In the rows, 128 means zero.
Rows swapped in pairs by one turn or mirror: which row each one swaps with
sodef: [113 141 124 143 150 111 111 141  88 145 102 118 139  85 153 153 146  95]
Samad: [146 139 138 120 127 100 152 143 108 139 136 129 142 103 117 150 116  94]
naled: [175 133 139 127 145 109 125 151  84 119 131  99 128 121 128 109 120 106]
foge: [180 143 152 131 164 113 122 140 101 128 124  94 141 124 136 115 108 114]
Larub: [147 150 135 107 166 132 119 135  77 136 126 122 156 141 116 146  95  92]
Vagug: [149 156 115 122 125 109  88 115  72 152  80 100 125 127 120 152 110 114]
Kavo: [161 140 139 122 125  99 130 141 123 138 140 133 137 114 122 154 126  98]
geb: [122 139 151 139 146  82  96 106 100 139 114 147 137 125 153 126 108  86]
fos: [172 128 155 123 157  94 128 150  85 114 128 111 137 123 141 116 124 115]
lib: [119 133 128 152 151 115 109 144  99 154  98 119 123  92 156 142 141 107]
musak: [137 161 136 111 123  84 117 146 113 115  83 114 105 111 141 143 108 103]
div: [129 135 146 131 145  76 103 109  89 117 115 153 143 126 146 123 123  88]
Lil: [142 147 146 122 174 135 104 118  77 143 117 130 155 140 121 135 102  97]
dep: [150 164 140 111 172 131 107 131  72 135 126 118 143 134 116 134  98  91]
Vek: [156 150 128 127 119 125  98 114  84 145  92  95 139 124 120 177 102 110]
rinub: [136 159 151 117 137  81 113 146 107 105  81 116 107 108 141 143 124 105]
Pok: [130 149 128 139 123  79 123 106  63 111 111  87 146 115 146 144 121 109]
lonaz: [127 142 121 129 126 101 115 100  69 122 100  80 159 112 144 147 123 116]
dasu: [128 151 143 153 133  93  96 114  98 134 112 154 147 116 143 116 116  92]
Buro: [143 159 154 112 117  82 118 152 103 120  97 115 105  94 142 147 114 105]
fel: [152 145 141 130 172 149 108 135  75 145 114 117 151 131 131 143  97  96]
leb: [149 149 145 125 114  89 141 128 114 139 137 128 142 111 120 151 116  86]
bera: [135 142 121 135 123  96 113 110  56 117 110  81 147  99 137 136 135  99]
Kegom: [152 158 131 127 134 119  79 111  82 147  87  96 122 131 117 158 110 116]
fub: [153 152 124 134 139 114  82 115  79 157  82  95 124 117 126 165 115 113]
gata: [122 136 128 155 144 110 109 130  88 155 115 116 118  85 151 150 141 107]
sepe: [124 176 148 124 122 104 116 153 113 106  94 124 118 104 135 141 112 108]
Masol: [121 160 153 111 131  89 121 150 115 118  83 116 114 114 141 148 103 100]
nidav: [141 155 139 113 169 132 110 129  72 137 107 117 155 141 114 137  94  90]
Zok: [140 153 132 111 166 140 104 129  80 134 114 119 156 130 111 138  95  86]
Nusik: [169 144 146 145 160  93 130 152  88 120 122 100 126 130 145 111 110 111]
Sedaf: [151 149 123 128 132 125  74 114  91 147  88  99 124 122 113 156 111 112]
Busa: [124 135 140 132 142  87 106 119  77 136 126 151 142 111 158 118 117  85]
tofeg: [126 145 138 135 154  87 100 105  92 129 122 146 136 115 156 120 108  79]
milug: [168 136 153 138 165  98 115 153  95 127 123  93 143 141 144 118 109 108]
koz: [143 145 144 119 121  99 140 129 119 136 138 129 148 104 119 159 118  89]
rufa: [137 136 138 131 128  80 115 110  60 113 101  91 148 100 147 149 139 112]
Kalo: [114 144 131 151 149 113 114 146  91 151 104 117 117  97 162 138 138 103]
dasi: [149 158 139 118 130 119  95 117  87 144  74  97 127 123 114 168 112 118]
Vas: [129 144 133 133 126  84 110 113  70 121 104  72 157 122 147 157 118 106]

Swapped with lib: koz
Swapped with Larub: fub
Swapped with Vek: fel
Swapped with Samad: gata

Rows swapped in pairs by one turn or mirror: which row each one swaps with
vovog: [120 124 138 116 123 147 123 118 128 122 130  99 108 145 122 134 118 145
 110]
Gup: [141 158 137 116 141 103 136 147 145 115 142 132 104 142 122 139 127  99
 108]
fesu: [101 122 156 131 158 149 139 110 128 124 114 109 109 157 112 125 105 119
 127]
lus: [119 156 139 160 164 125 133 139 142 136 123 139 131 116 134 104 147 100
 142]
lifek: [ 93 145 114 138 146 164 149 108 135 141 119 115 129 140 153 146 153 125
 128]
Kefaf: [144 133 140 109 145  89 125 125 135 114 148 118 117 134 133 155 126  97
 139]
mol: [114 132 149 122 125 129 138 124 109 123 131 148 111 172 155 145 164 117
 132]
Diris: [123 136 129 148 163 113 134 139 121 157 135 140 133 105 148 133 145 106
 161]
Lofa: [148 138 124 153 171 147 153 112 152 132 130 142 133 137 119 131 160 109
 128]
kan: [135 120 139 117 128 147 138 130 119 158 137 120 111 139 149 164 136 153
 129]
pota: [155 140 143 159 158 148 156 116 146 130 134 136 134 139 115 130 163 114
 138]
Fop: [ 93 110 151 156 157 148 135 115 119 137 133 107 131 140 126 161 149 135
 124]
Sovot: [102 154 145 115 162 108 153 135 138 128 141 149 121 108 135 171 137  96
 133]
fufiv: [111 113 147 153 163 152 130 109 117 120 125  93 130 138 128 157 145 129
 144]
tez: [134 119 154 113 138 122 130 139 132 140 127 152 119 141 114 110 121  87
 140]
pemi: [110 134 155 128 116 143 150 116 150 153 120 138 121 139 146 161 127 128
  97]
fevop: [100 148 147 124 157 121 151 133 150 120 136 153 130 109 134 155 153  83
 129]
zer: [ 95 147 108 141 153 150 130 121 127 140 124 110 134 143 150 148 162 132
 134]
zinim: [132 150 156 109 162 109 154 139 127 125 142 153 129 127 112 163 118 126
 124]
dogi: [135 133 137 110 140  96 119 122 120 101 134 109 115 134 133 154 126 102
 147]
dodit: [114 117 175 129 144 148 140 121 120 104 136 116 105 104 148 128 138 121
 139]
Rezo: [ 98 122 158 139 163 165 142 112 137 132 111 106 115 158 118 134 131 105
 137]
Boma: [129 164 164 119 147 122 145 148 131 124 138 133 133 137 106 147 126 146
 124]
sobe: [ 94 127 157 136 156 165 142 112 135 133 108 108 110 157 122 138 121 105
 138]
fipug: [152 130 146 153 156 129 170 102 133 129 123 141 134 136 128 122 145 106
 148]
Muve: [107 117 149 146 155 142 130 102 124 113 131  96 136 144 138 158 149 133
 150]
duvo: [125 155 156 117 146 108 166 137 125 121 141 146 126 128 121 154 112 139
 129]
deze: [143 120 153 131 152 121 142 126 138 142 119 156 138 140 130 111 121  86
 144]
Fuved: [138 129 154 109 130 163 128 120 138 142 125 115 116 155 151 165 130 138
 135]
kip: [144 144 133 107 132  95 124 135 144 120 137 129 112 144 126 151 118  95
 126]
zedon: [ 94 126 153 139 164 163 148 110 133 131 113 111 116 158 119 137 117 105
 140]
gibim: [111 117 167 135 145 158 140 130 122 111 146 120 100 100 141 133 135 121
 137]
Nar: [115 150 131 151 159 125 129 135 149 137 122 134 136 111 130 102 148  97
 140]
Gev: [155 128 151 149 162 132 150 111 135 132 121 152 148 129 125 127 144 100
 149]
gulip: [ 99 155 117 118 151 122 110 125 108 150 128 133 122 141 154 165 132 121
 138]
dutaf: [111 120 137 116 121 144 127 114 130 128 131  99 117 145 124 130 110 138
 109]
vubo: [ 99 154 108 126 155 129 111 132 113 150 134 122 122 152 153 156 142 120
 139]
rolol: [138 110 132 138 142 134 108  99 127 132 133 100 116 108 140 140 128  98
 126]
miti: [102 146 147 114 160 112 157 141 139 125 139 157 124 117 135 170 132  93
 128]
mezuv: [110 145 139 138 125 151 158 114 149 146 111 141 123 133 158 162 139 125
 104]
pavun: [119 142 132 157 162 124 127 136 134 140 124 136 131 101 140 111 148  97
 147]
bog: [135 118 135 133 135 135 106 110 136 130 139  89 120 108 142 137 129 110
 119]
Veg: [141 109 159 127 147 121 135 121 136 140 119 149 131 133 127 112 125  83
 147]
visog: [129 160 155 112 145 119 134 149 130 121 123 132 142 132 108 140 115 140
 115]
dab: [145 113 152 131 140 116 128 119 132 142 122 146 127 137 122 113 123  84
 151]
Vabem: [138 152 131 104 141  96 125 140 138 116 142 132 104 143 128 146 128  98
 118]
Tar: [131 121 130 117 124 143 113 121 135 127 138  91 115 133 130 137 120 138
 113]
detuz: [ 96 146 117 146 143 162 142 112 131 135 116 117 127 139 150 145 162 133
 128]
kod: [110 140 132 153 172 118 134 131 136 151 125 134 131 101 136 122 148  97
 150]
Vabo: [123 130 119 144 155 118 132 126 119 157 137 145 118 102 154 137 151 119
 153]
fifuz: [106 135 154 127 116 146 144 127 153 151 122 139 119 142 144 166 128 132
 101]
zigez: [114 128 141 129 130 131 143 131 105 124 138 156 103 166 157 150 156 119
 134]
Gine: [133 129 142 117 129 142 127 122 128 152 132 127 115 147 153 171 135 156
 124]
zadi: [110 146 151 115 168 110 161 138 143 122 142 151 128 116 130 160 126  94
 119]
kub: [101 131 154 132 116 146 144 116 150 153 119 139 114 140 143 163 130 126
  98]
Didi: [133 157 125 108 140 106 134 149 147 121 141 130 109 141 119 137 127  97
 110]

Swapped with tez: fevop
Swapped with Vabem: pavun
Swapped with vubo: bog
Swapped with lifek: dutaf
Swapped with Muve: kan
Swapped with mol: gibim
Swapped with deze: zadi

Rows swapped in pairs by one turn or mirror: which row each one swaps with
Gabud: [127 116 126 137 123 133 128  77 118 140 157 125 119 147 140 142 142 137]
nenog: [137 113 141 122 164 156 129 133 120 132 133 129 158 114 123 122 133 144]
kufe: [129 119 144 123 155 158 131 126 129 127 101 136 147 112 140 128 134 145]
sogeb: [111 125 152 142 118 104 136 154 147 142 122 101 140 146 146 112 137 127]
vavub: [127  97 113 123 142  88 140 106 132 121 147 121 166 122 154 133 140 138]
gupe: [143 107 118 126 134 145 131 100 145 119 106 154 153 132 140 136 118 136]
paraf: [134 114 111 138 158 149 139 148 138 140 121 124 160 113 134 126 113 154]
Rozis: [129 125 132 138 121 135 114  80 123 145 153 121 120 143 134 149 142 147]
Nikup: [121 108 117 130 148 149 126 128 120 119 120 152 150 106 145 126 142 143]
kaset: [139  97 112 141 142  98 122 100 144 105 119 119 115 142 110 120 125 138]
likol: [124 112 126 138 131 129 118  78 128 143 149 112 114 160 146 137 140 141]
Gok: [120 133 126 157 118 125 144 135 128 124 126  98 133 142 135  86 132 118]
zedev: [154  96 110 146 135  98 134 100 127 110 116 114 114 140 115 128 125 140]
zep: [117 134 141 150 111  98 144 146 141 134 121 118 140 132 112 103 119 131]
Mafel: [113 158 127 132  97 120 140 128 137 136 120 108 130 133 138 102 143 133]
dal: [115 117 123 142 129 134 103  85 131 147 160 121 127 144 141 132 148 147]
Selu: [153 127 118 136 131  85 130 135 132 145 164 104 129 123 141 148 109 144]
zor: [114 139 128 142 116 118 132 126 123 141 109 118 135 144 126  88 158 135]
Bakip: [134 116 135 108 146 167 129 112 136 142 123 123 124 110 141 112 129 126]
paro: [110 136 131 145 118 119 146 151 135 117 107 107 129 130 153 100 132 130]
kori: [132 129 123 116 144 162 130 132 146 141 121 125 147 110 126 141 113 152]
Lum: [127  90 111 117 141 100 141 109 123 122 155 121 151 138 158 136 145 149]
daruk: [119 111 122 127 129 126 108  84 138 145 159 124 118 144 144 135 147 127]
Fipes: [124 135 115 149 129 111 128 143 128 109  98  95 136 143 141 112 141 125]
tize: [155  92 116 136 127  99 123 103 143 106 117 118 112 130 121 110 130 136]
ter: [142 128 118 152 117 105 136 132 125 133 161  97 123 122 132 159 107 146]
Duza: [137 146 132 123 124 117 143 150 135 127 131  91 122 113 146  98 133 125]
fita: [123 153 117 123 119  94 125 141 128 139 127 107 125 126 137  95 127 119]
bipo: [117 137 130 135 126  98 157 143 149 155 123 115 128 141 152 101 141 146]
Boza: [127 147 108 160 115 121 128 147 129 119 109 103 123 126 124 113 123 140]
Bopir: [124  87 123 107 133  93 133 106 132 128 142 110 153 120 161 126 146 130]
kuz: [141 130 112 113 163 152 116 113 143 145 126 138 142 115 141 119 113 137]
Zil: [124 120 145 126 152 137 135 115 145 129 125 163 149 122 125 111 118 143]
viro: [149 127 117 159 126  97 123 129 124 135 149  97 136 107 120 150 108 141]
Bisu: [134 149 137 145 123 114 129 157 136 147 122  97 116 143 138 103 135 145]
pituf: [126 115 125 135 116 135 110  84 129 144 150 118 106 144 148 142 143 135]
zufu: [156 126 123 141 123 104 127 133 124 131 153  98 122 108 140 163 117 144]
Vezop: [145 118 124 147 141  83 135 134 125 137 163 102 135 125 130 150 111 141]
Dinu: [118 129 127 120 111  88 131 154 137 108 120 116 141 148 138 122 135 137]
Zagi: [149 112 151 145 144 148 134 120 153 140 115 152 143 115 133 124 126 144]
zal: [138 116 125 133 130 123 112  77 132 159 148 132 110 148 136 132 130 134]
Fev: [133  85 117 108 140 100 133 114 136 124 145 110 159 126 161 128 142 139]
fonuv: [163 127 115 144 131  92 128 128 135 128 153 102 128 107 125 150 114 132]
Tomu: [110 128 120 122 142 157 120 119 119 142 124 133 162 118 147 135 147 149]
Mez: [142 115 134 127 157 136 146 121 147 163 103 138 132 120 124 128 122 150]
ziki: [154 118 124 146 128  92 140 129 116 130 155 109 126 107 131 153 111 149]
Biru: [135 115 134 133 139 160 136 123 127 170 124 140 144 111 145 124 123 141]
bome: [128 123 143 131 153 151 132 112 156 145 128 137 168 138 134 124 126 150]
gofa: [159  94 116 138 139 104 122 106 152 103 120 113 110 126 126 116 124 140]
Kosut: [132 112 129 149 138 122 120  74 130 147 153 132 117 151 134 129 135 136]
vof: [117 140 140 137 134  96 144 139 147 127 114 105 152 149 138 107 115 121]
Lebe: [151 125 120 144 131 101 138 130 121 123 159  96 122 125 126 161 111 145]

Swapped with Bisu: Biru
Swapped with ziki: likol
Swapped with fonuv: daruk
Swapped with fita: kuz
Swapped with gupe: Dinu
Swapped with viro: dal

Rows swapped in pairs by one turn or mirror: which row each one swaps with
Dati: [150 164 115 114 108 140  94 116 178 132 120 120 160 133  97 168 115 179]
mopub: [145 122 141 116 142 172 100 125 152 126 128 145 183 141 139 144 114 163]
nebeb: [137 125 144 115 139 175 104 129 152 121 139 145 182 144 130 152 129 166]
desis: [143 134 163 123 112 157 111 151 145 129 146 144 174 155 108 134 116 159]
fepod: [130 124 125 133 103 175 132 131 128 136 145 134 141 164 138 122  90 181]
muza: [127 138 118 123  94 141 132 124 113 146 110 111 133 121 121 159 129 162]
pab: [154 141 138 147 101 178 115 139 143 135 138 131 135 173 105 143  95 177]
Geg: [133 146 131 132  82 161  99  99 126 148 104 146 174 136 105 139 109 192]
guzup: [149 121 127 127 119 177 106 113 134 147 147 146 145 107 113 125  80 157]
peli: [145 139 101 121 119 152 151 125 126 133 131 152 152 147 144 164  89 162]
ged: [139 147 150 111 108 170 131 133 129 144 129 148 179 166 123 168  97 190]
bofi: [125 135 128 106 109 126 117 106 121 123 127 124 154 174 121 143 132 165]
bateg: [119 137  91 119 116 138 127  97 142 142 135 149 159 123 108 174  96 142]
bavid: [119 148 122 116 111 166 107  90 146 155 135 119 177 140 132 114 113 185]
rolot: [124 144  83 111 115 145 128 103 145 147 130 144 153 138 126 167  95 141]
vevu: [159 111 150 132 118 144 128 119 126 152 136 131 131 117 116 140  86 153]
gurap: [119 141 157 104 110 154 111  95 146 171 127 137 181 138 102 152 108 187]
bodol: [122 117 110 120 124 149 136 121 130 138 146 149 168 113  90 168  92 149]
Mize: [158 141 139 154 107 174 109 134 156 137 136 131 138 169 105 153  91 165]
dabuk: [128 134 123 107 115 116 102 122 140 138 101 134 153 135 132 130 118 144]
Ked: [119 155 120 137 124 132  95 132 167 146 132 117 180 136  97 147  92 152]
kat: [125 106 120 118 126 153 136 129 133 134 146 139 175 118  84 159  91 160]
sakun: [118 152 106 121  96 156 126 134 130 161 107 126 146 107 119 153 126 154]
sos: [141 137 126 137 129 173 118 115 158 106 135 115 150 107 119 156 105 186]
bina: [118 156 106 116 122 157 109 139 176 146 115 146 151 152 102 133  97 182]
bav: [127 147 117  87 100 161 139 111 149 136 143 127 124 137 129 129  96 155]
sonub: [147 127 145 123 103 118 124 124 143 145 112 115 131 161  99 136 102 177]
Mula: [154 137 141 141 111 168 135 150 141 109 150 124 156 126 119 152 108 180]
Vokuz: [122 137 127 108 125 123 110  91 140 126 135 131 164 174 120 145 121 168]
vikun: [142 145 125 128  80 126 119 103 107 150 128 140 161 141 117 160 112 190]
Guzo: [133 128 137 125 103 114 126 131 132 150 155 122 157 135 114 181  95 157]
mova: [124 130 122 118 116 159 129  88 163 117 128 108 156 111 117 157 119 186]
sig: [122 154 113 119 122 141 112 127 175 135 113 136 150 165  97 131  93 184]
nudon: [157 159 120 131 106 151  91 117 175 139 125 121 148 156  98 167 107 173]
ranol: [124 141 132 130  95 182  97 104 137 147  93 136 169 134 101 131 115 181]
Bufub: [149 138 136 142 116 181 130 143 151 108 141 128 154 121 121 158 107 181]
neli: [119 137 129 109 107 117 105 127 140 131 106 132 144 137 126 128 130 147]
Tol: [127 139 122 125  93 146 137 126 107 141 120 105 133 136 122 160 129 157]
bokup: [115 135 149 108 113 147 107  80 153 160 123 131 168 123 102 155 109 184]
rakas: [134 139 156 119 112 152 101 143 146 148 140 158 174 153 103 118 111 154]
Pofe: [132 138 115 101 107 166 134 107 149 133 150 136 117 127 123 121  96 156]
Mebe: [148 116 132 126 121 164 106 111 146 141 147 148 146 105 107 118  80 163]
Bapi: [142 129 120 121 115 179 111 111 148 144 153 149 134 115 111 111  90 166]
Gigob: [141 145 134 129  79 122 128 106 114 144 133 132 161 147 109 173 112 183]
lape: [111 154 112 115 107 172 113 157 146 153 113 133 150 109 101 142 107 161]
bamol: [135 139  82 122 112 137 133 101 146 141 134 143 151 126 128 165  94 143]

Swapped with sakun: sos
Swapped with ranol: Dati
Swapped with bodol: Pofe
Swapped with pab: Gigob
Swapped with rakas: Vokuz

